One turn or mirror swaps these rows in pairs. Which row does each one swap with?
The rows were stretched afterwards, more along some directions than others.
gaz: [  7   6   6  -1   6  16   7   7 -10 -17  -1 -21  -9  26   4  11]
mem: [  3   1   9 -13  -5  13  11  14 -18  -8 -12 -35   5  15   5   3]
Pim: [  9  18  18  -6  -8   9   6   0   0 -21   4 -26  -7  26   9  -5]
biri: [ 10   1   2  -1  -2  -2  -4 -18 -10  -6  -6  -7   0  12   0   7]
gezuf: [ 20  14   7   5  -3   2   3  -3  -9   3 -11  -9  15  19  11  10]
Muf: [ 12  10  10  -7  -8   8  10  -4  -1 -11   5 -12 -12  24   3  -5]
Mobi: [ -4   2  15 -17   0  21  14  -4  -2 -14   3 -36 -11  18  -1  -2]
gotem: [  7  10  11 -10  -5  13   1   9 -15 -19 -12 -26 -10  20   8  -7]
Gumum: [  9  18  13  -8 -13   5   0   6  -6 -13  -3 -25  -8  27  11  -5]
dapa: [  7  15  16  -8   0   2   5   2   1  14   4 -18  -3  26   1  -5]
saka: [  2  -3   9   1   3  14  -4  16  -9  -8  -9 -21   3  11  -2  -2]
vum: [  7   4   5  -3 -11   2   1  -6  -3   4  -2  -9  -3  22  -3 -11]
foz: [  4  -1   1 -13  -5  14  14 -10  -9 -13  -7 -27  -6  17  11   8]
Sadel: [ 17   6 -17   0   3  12   1 -18 -16  -9 -14 -14   4  -3   4  11]
tege: [ 11  13  14  -5  -6   6  -4 -12 -15 -11  -6 -23  -9  29   1   6]
givo: [ 21   9  -4   9   2  13   0 -11 -15  -5 -14 -11   7  16   8  10]
Kasem: [  5   1  25 -15   3  11  10   1 -10  -4  -4 -30   3  22  -7   2]
delid: [ 14  14  11 -18  -5   8   5   7 -15 -17   0 -35 -10  23   8   7]
Vunuf: [ 14   9   6  -2 -13  -7  -4 -26  -4   3 -12  -1   5  13   4  -4]
mebig: [ 12   6  -6   0  -5  12   9  -6 -20 -20  -7 -28  -3  16  14  10]
koga: [ 26  11   6   4  -4   9 -10   0  -9  -4  -2  -5   7   6  -3   4]
Zuk: [ 13  -1  -3   3  -5   4   6 -13  -5   2  -7 -20   9  10   7   0]
zasu: [ -3   4  12 -21  -1   6   3   1  -2   6   1 -23  -6  21  -7   3]
Somet: [ -4   3  19 -17   2   3  11   0  -5   6   2 -26  -7  25   0  -3]
vozi: [ 14  12  12   2   2   9   2   4   0   5  -5 -16  18   7   3   2]
vuv: [  7   3   5 -16 -13   7  10 -12 -15 -22 -11 -20 -12  14   5  -5]
Suk: [  3   3   8 -19 -10  12   9  -3 -13 -19 -15 -27  -5  17  -2  -3]
Rane: [  6   4  -2  -5   6  14   1 -11  -7  -9   6 -28 -11   5   2  -1]
seta: [ 11   3   8  -4   8  16   1  -3 -14 -14  -6 -24   5  -3   1   8]
kori: [ 22  18  21   3  -7  -2  -7  -6 -12  -6  -3 -10   0  29   3   1]
kuvun: [ 14  21  11 -19  -7   2  -2 -10  -6   3  -2 -13  -5  21   1   7]
sir: [ 14   2  -3  -8  -3  14  -5  -2 -18 -17 -11 -25   0  -1   9   9]
pefa: [ -2   4  14 -13   7   4   7   2  -9  12  -9 -23   1  15   0   0]
mus: [ 24  16   6  -3  -2   1  -3  -3 -18  -5  -4  -5   0  22   0  10]
nusup: [ 13   8  10  -2   0   4  -7 -10 -13  -1   0 -19  -1  20  -1   6]
ton: [ 22   7  -9  -5  -1  14  -2 -16 -16  -2 -11 -13   4   1  -1  13]

Swapped with Zuk: delid
Swapped with mus: vum
Swapped with Mobi: seta

